Each row is where one point has got to under a steady rotation. How many ticks took it there?
The counts run from 0 to 595.
[110 160 128 145 100 196  71 186 146  88 140 114 122 192 115 131  80 120
 108 154 131 110 131  81 114 149 136  83 111 155 141 166 118 101 137 128
 128 118  88 114 152 113 126 119 131 121 123 117  97 157 147 138]
537
[150 166 136 127 180 129  93 139 141 139 153 173 114 116 186 104 129 126
 122 133 145 144  90  85 124 153 129 138 140 143 113 100 150 141 133  99
 107 108 166  73 160 102 155 100 113 123 154 121 113  87 116 176]
381
[132 156 149 147  98 142 162  95 170 143 145 122 130 162 153 100 113 109
 116 110 152 148 165 152 168 153 169 102  97 151 111 108 135 108 119  86
 122 106 161 144 127 132 136 124 107 107  76  89 106 119 121  90]
449
[106 144  55 164 130 155 116 123 136 136  44 142 103 145 129 134 103 160
 103 136 120 105 159 102 115 124  96 117 141  93 147 160 154 136 121 146
 154 140 109 136 158  82 102 146 157 139 149 180 134 156 141 151]
471
[ 96 114 107  76 126 149 112 155 145  91  96 116  98 164 152 134  86 113
  75  69  89 169 141 118 145 111 105 130  87 113 119 107  93 132 148 169
 164 157 137 139 116 104 101 131 120 116 118 140 123 147 119 129]
585
[131 168 124  98 175 107 127 136 153 137 130 182  74 122 132  44 137 105
 128 107 129 166 150 127 120 119 147 110  96 119 143 114 147 138 132 142
 178 126 142  91 143 121 115 153 103 133 139 123 163 105  68  92]
237
[129 153 133 132 144 158 100 140  89 111 120 166  93 133 148 160 119 136
 112 141 120 107  94  75 139 141 116 133 120 155 171 171 109 120 150 147
 181 156 115  96 173 105 178 143 126 114 158 119  88 140 144 136]
425
[150 186  81  98 114  95 104 140 117  96  91 125  94 160 186 157 159 146
 152 179 157 167 147  91 113 153 119 137 109 113 123 156 119 129 108 171
 142 156 168 137 147 160 118 153 114 101  84 100 136 116 116 120]
293
[111  94 135 126 153 105 175 136 170 157 147 132 125 105 125  99 148  78
 160 136 127 147 109  96  64 115 190  91 120  95  94 119  87  96 124 127
 115 115 106 117 113 123 153 131 101 155 154 126 124  87 144  96]
285
[ 79 136  97 100 135 110 132 125 108 126  86 106 110 133  95 113 127 133
 113 140 112 141 121 169 118 111  68 172 213 102 147 150 154  97 104 119
 150 153 120 167 123 151 111 135 158 150 103 155 156 123 141 100]
408
[149 107 124 125 171 102 129 111 121 152 155 155 158 132 120  96 115 139
 110 154 141 125  80 106 123 115 102 148 167 153 118 154 173 120  93  99
  74 122 164 171 140 105 172 142 114 138 152 128 143  98 149  86]
121
[128 163 117 123 138 126 137 184 125 123 150 159  96 112 164 110 119  92
 123 147 116 125 118 118 115 139 175  62  95 113 136 122  85 145 148 134
 116 118 111  50 102 113 159 108 104 136 103 120  92  92 134 181]
91
[101  95 116 157 127 148 146  75 114 125  76  93  96 104 155 190 144 129
 121 145  92 108 117 110 124 121 112 149 140  95 120 141  96 125 140 150
 164 140 111 139 123 122 131 117 184 156 149 171 136 132 152 142]
421
[111 129 115  58 127 109 153 102 179 140  93 115  94 133 159 137 139 118
 134 112 137 106 113  77 144 103  71 124 154 123 150 157 155 140  92  95
 126 186 121 142 130 125 129 177 103 121 143 125 118 137 112 138]
519
[ 90 152 152 109 115 172 132 189  93 109 104 100 116 171 104 110 104 135
  76 145 118 135 127 156  97 146 109 131 120 112 129 157  95 106 153 174
 137 133 144 130 152  94 120 113 147 109 102 154 152 141 164 164]
200
[110  88  96 147  90 103 119 147  89  91 110 118 141 133  97 123  88 163
 109 119 128 115 130 108 156 125 102 153 168 143 141 118 122  59 133 103
 134 142 106 109 121 147 202 105 124 143  97  79  80 121 156  97]
215
[140 123  73 126 125 120 103 110 101 123  92 124 120 128 126 161 109 123
  78 127 103 112 133 121 155 148  96 169 118 139 111 196 113 101  99 143
 161 153 133 179 128 132 148 171 151 143  82 126 161 141 172 116]
359
[120 135  98  67 134 175 156 162 118 160 117 138  91 156 167 126 128  82
 101 142 160 107 122  90  93 122 111  82 133  93 162 151 103 125 105 142
 124 145 105 137 142  72 131 179 107 104 156 136 120 115 168 153]
135
[103 165 179 141  98 156 122 136 164  95 132  80 129 170 139 119 148 149
 166 121 151 154 163 106 134 124 140 129 138 132 149  87 140 154 136 119
 163 114 120 106 146 131  62 118 117 104 169 123 127 147  75 126]
388
[144 140 155 114 131 156 131 112 144 156 186  97 186 121 114  88 147 105
 141 102 124 123 107 143 147 143 144 133 151 164 108 131 159 127 107  62
  85  72 119 125 121 155 128 106 115 119 116 123 132  92  84 100]
109
[124 103 125 116 104  74 151 120 109 107 160 104 109  80 102 149 128 101
 130 152  97 120 130 178 129  87 117 112 119 146 106 123 120 138 146 134
 109 144 127 174  79 173  74 129 149 127  94 105 150 126 143  93]
353
[115 111 193 127 128 155 123 146 120 166 132  78 139 111 124 122 171 111
 133 152 104 132  70 174  70 149 132 143 105 101 116 149 108  99 124 119
  96 100 146  92 133 145 134  82 154 110  98 137 117 106  89 133]
545
[ 78 118 148 106 129 127 137 171 131 108 110 156  72 131 116 107 104 126
 114 168 132 104  82  88 109  94 100  81 145 108 164 153 130 132 133 154
 137 170  95  84 125 107 173 143 114 152 135 128  94 148 134 129]
475
[135 136 170 126  87 126 157 118 104 115 165  58 146 131 126 125 170 132
 169 124 138 120 154 153 156 141 165 118 116 142 146 112 109 151 137 109
 124 103  99 147  86 159 137 126 123  90 115  95 111 127  75  85]
500
[110 156 127 105  48 136 138 155 132 107 133  97 123 181 128 114 141 141
 187 126 187 137 171 137 103 162 146 108 126 100 172 118  89 105 111 133
 151 141 110 132 132 158 126 159 117 106 126  67 102 153 128 103]
3
[160 136 128 161 132 129 175  98 137 152 155 131 132  79 129 150 118  92
 117 115  86  55 110 120 152 129 137  98 142 156 137 156 127 145 151 104
  83 109  77  87  98 120 158 135 102 119  93 145  97 106 153 150]
367
[103 114 142 125 100 112  98 213 137 108 117 135 140 134  94 117  86 156
 102 119 119 133 105 146  74 134 111 140 136  95  99  97 124  99 146 159
 119 132 135  72 123 129 130  95 133 130  71 126 132 138 167 175]
541
[155 155 142  92  98 121 157 131 132 129 117  72 174 163 117 113 148 159
 158 131 143 105 122 102 114 131 109 151 163 130 131 209 164 146  96 116
  73 136 101 175 119 135 140 173  91 117 108 150 131 141  96 115]
456
[ 96 132 156  96 113  81 151 138  89  80 126  82 139 150 127 115 137 196
 167 161 169 144 124 114 156 104 105 158 189 127 157 125 156 157 113 112
 112 178 172 137 109 132 148 142 144 134 133 119 131 137 101 147]
117
[119 134  75 110 142 112 102 136 141  87 115 137 138 151 132 139 113 112
 110 149 113 178 130 141 111 134 157 130 178 105  80 132  99 114 112 173
 124 129 108 178  95 149 143 129 135 168 117 166 150  91 125  82]
296
[157 109 148 123 145 111 160  94 109 138 147 134 175 149 102 130 115 148
 119 121 134 125 107 147 108 111 109 167 186 149 110 126 146 138 114 136
  66 122 153 210 116 100 144 163 112 122 163 143 142 114 168 111]
120
[129 171 154 175 113 117 134 115  94 131 140 118 124 139  90 103 151 145
 161 179 133 146 150 192  93 145 154 118  84 130 133 176 169 135 135 124
 116 116 178 156 136 145  94 119 149 128 107 146 142 146 106 102]
401
[ 89 114 136 125  90 158  97 170 135 137 102  80 118 147 122 104 111 137
 119 125 130  93 113 120 175 135 104 109 147 109 170 158 131 109  91  67
 136 144 107 122 119 142 147 135 182 153 104 124 105 158 107 163]
261
[105 130 168 144 137  78 185  84 126 146 114 152  74  91 102 125 122 115
 141 160 144 113 108 176 103 113 108 127 110 124 153 144 176 150 147 120
 117 185 196 116 122 126 129 142 131 146 113 155 130 166 142 159]
464
[121 119  98 122 141 109 163 132 126 140  88 165 127 124 124 109 124 141
 141  94 157 157 128  97  60 133  89 174 162  75 131  96  97  76 127 160
 153 126 128  80 161 105 152 147  85  91 130 101 148 109 165 135]
282
[157 166 111 135 148 140  99 166 128 163 140 140 145 136 130  90 128 100
 135 114 151 137 119 134 100 188 167 117 145 125 126 144 100  85 103 104
 120  82 118  85 129 161 158 106 121 133  79 108 125  79 127 152]
494
[139 149 125  96  95 155 108 141 113  81 149  93 129 158 182 144 153 112
 157  94 136 159 152  97 147 182 154 121 103 138 167  89  80 135 143 104
 144 136 151 107 128 125 112 130 134 117 155  97 107 118 109 166]
438
[ 96 142 118 138 131  93 178 122 194 104 112 146 103 118 128 110 100 113
 141 118 105 155 175 130 110  95 160  89  85 115  94 107 114 131 172 146
 156 142 134 110 111 131  92 134 105 147 103 138 154 153 133 121]
239
[103  80 169 136 116 146 102 162  74 101 143 121 173 142  58 117 102 170
 114  92 126 103 112 165 142 111  78 168 163 136 148 117 147 131 144 138
 129 138  90 141 120 113 146 127 160 146 166 130 126 172 128 143]
264
[125 153 154 148 144  99 119 148 154  86 150 119 159 125 120 108 103 156
 126  91 126 160  97 147 125 154 131 159 190 135  82  94 136 104 153 120
 120 127 163  78 119 184 147  85 143 141  84 136 152 103 129 164]
106
[152 139 160 116 107 173  84 130 133 135 156  77 145 128 173 177 174  92
 141 128 120 122 117 105 159 163 164 116 104 125 112 124  97 171 108 133
 126 105 109 145 121 156  95 120 147 131 156 121 124 102  78 150]
97
[112 127 149 123 117 178 129 173  94 113 125 121 124 164 108 119  88 109
  64 118 120 129 129 194 106 137 119 111 102 129 140 120  77 115 161 171
 125 122 140 151 118  82 123 124 146 114 108 140 134 130 189 161]
201
[133 145  99 127 138 133 115 150  92 124 110 164  91 124 102 104 125 129
 112 147 134 103 133 160 173 139 136 112 168 122 160 178 134 145 109 146
 162 149 101 126  96 124 224 163 145 186 103 145 110 118 113 127]
362
